(in the rows, 128 means zero)
Each path below is one point turned by a fixed rotation once a step. After each direction that follows a path, write how fast that rotation turns it, in degrees a step (0 if it stays still).
Each turn is a multiple of 5 degrees from 10 to 175, or 0.
Each row of a path follows its step; steps can be skipped.
Rotation 1:
step 0: [182 114 140 127 130 136 109 82 99 113 101 176 109 113 128 123 141 144 123 126 173 144 87 107 124 142 78 168 139 131 111 119]
step 1: [89 143 136 126 125 108 202 156 132 137 123 130 105 136 155 136 137 96 106 147 167 131 130 131 187 91 111 115 149 122 117 92]
step 2: [120 108 129 162 155 105 136 108 108 135 160 93 179 127 134 105 128 143 134 108 139 179 192 139 112 161 99 123 149 136 137 128]
step 3: [136 131 101 100 131 176 104 139 155 120 117 48 99 152 109 115 82 114 106 141 101 117 151 126 116 111 130 134 128 94 122 118]
step 4: [134 76 180 129 161 159 99 140 150 113 148 185 101 100 114 131 97 142 161 131 140 129 118 138 117 142 112 154 99 120 132 160]
step 5: [135 118 135 137 144 116 165 135 111 119 96 143 96 210 156 97 143 102 117 109 134 80 79 123 148 123 133 128 121 141 106 126]
step 6: [116 153 125 118 146 116 151 109 80 89 153 126 128 111 124 139 145 94 173 133 169 194 131 107 134 145 150 136 156 158 149 110]
step 7: [149 124 131 129 129 114 139 105 167 154 166 52 117 123 110 120 162 143 126 131 120 106 154 129 166 118 136 116 167 78 102 116]
step 8: [125 94 117 110 157 130 66 117 145 90 104 142 147 119 123 148 135 145 107 138 149 150 184 113 123 100 75 155 104 114 129 152]
step 9: [118 120 162 142 140 186 152 171 128 120 127 144 151 169 128 131 111 104 83 160 118 98 91 175 134 125 109 134 158 102 119 127]
step 10: [98 120 126 166 162 98 176 124 126 84 153 149 123 132 117 121 112 77 154 100 97 137 142 116 114 152 129 124 92 163 150 158]
Speeds:
[117 134 112 117 126 140 116 124 138 142 135 115 126 130 132 125 143 129 142 126 130 127 143 138 136 145 126 134 125 129 135 126]  80
[135 131 129 124 145 124 138 131 134 154 136 141 118 128 118 138 127 130 125 127 120 126 138 110 132 123 126 142 123 126 135 121]  110
[123 128 130 128 128 133 111 131 131 139 129 139 113 123 132 120 137 130 120 125 136 129 119 139 132 105 114 133 126 133 117 145]  90
[131 121 131 130 146 122 117 126 124 120 123 135 133 108 116 127 125 136 127 127 131 136 133 138 138 139 131 135 132 154 137 127]  170
[122 129 125 127 125 140 138 146 141 127 129 132 123 135 119 112 112 136 121 125 127 129 138 125 113 140 126 125 134 137 131 148]  55
[130 125 134 131 121 141 133 142 126 123 134 138 137 136 134 136 136 126 129 116 136 117 143 132 123 120 128 131 126 149 116 108]  90
[123 144 121 123 147 128 150 119 128 131 126 132 139 125 142 127 123 122 132 111 136 123 120 144 124 121 127 128 133 130 137 134]  85
Rotation 2:
step 0: [142 137 121 145 136 110 81 103 100 143 71 134 109 134 100 143 132 123 136 109 103 105 80 115 166 134 163 132 163 125 157 89]
step 1: [148 161 92 89 133 129 93 106 114 147 126 154 102 111 143 105 179 100 123 138 123 135 154 98 131 105 88 86 156 126 116 102]
step 2: [129 160 116 95 109 114 104 109 120 103 71 166 165 108 127 159 120 126 107 120 115 159 92 105 127 124 143 162 147 112 149 85]
step 3: [186 137 85 110 118 140 124 122 103 127 112 99 124 144 128 128 196 118 96 153 135 130 86 97 106 121 101 109 125 120 101 114]
step 4: [93 147 155 108 144 140 148 127 126 120 112 148 170 136 97 133 133 109 82 149 138 156 102 101 104 130 145 122 165 84 121 71]
step 5: [148 135 109 87 114 103 131 148 109 147 145 94 170 196 130 152 175 145 118 112 142 153 104 94 141 145 123 111 139 135 113 134]
step 6: [96 143 160 163 126 130 147 160 99 138 108 116 145 159 139 118 122 81 90 110 136 160 113 107 117 83 155 101 136 137 101 86]
step 7: [115 152 79 140 112 150 143 172 101 153 151 108 188 163 124 116 145 138 139 104 128 134 136 119 143 141 102 142 181 141 141 118]
step 8: [136 131 148 173 101 100 120 153 133 142 128 124 136 137 109 126 98 63 106 81 160 128 98 86 132 119 108 102 140 150 149 119]
step 9: [114 133 103 128 124 179 118 172 128 161 112 105 139 126 130 94 139 127 132 123 149 162 138 112 194 121 79 130 122 121 169 105]
step 10: [142 129 151 137 111 93 138 152 149 104 97 144 164 122 100 121 130 123 110 119 119 92 108 118 152 94 88 95 146 169 185 110]
Speeds:
[140 120 127 112 136 119 122 125 137 139 117 121 145 129 123 124 127 124 127 112 134 124 122 136 116 124 139 137 133 136 136 144]  135
[119 109 136 138 117 120 133 135 120 142 132 115 134 129 126 127 126 131 147 113 126 132 135 130 121 130 130 127 138 122 108 120]  40
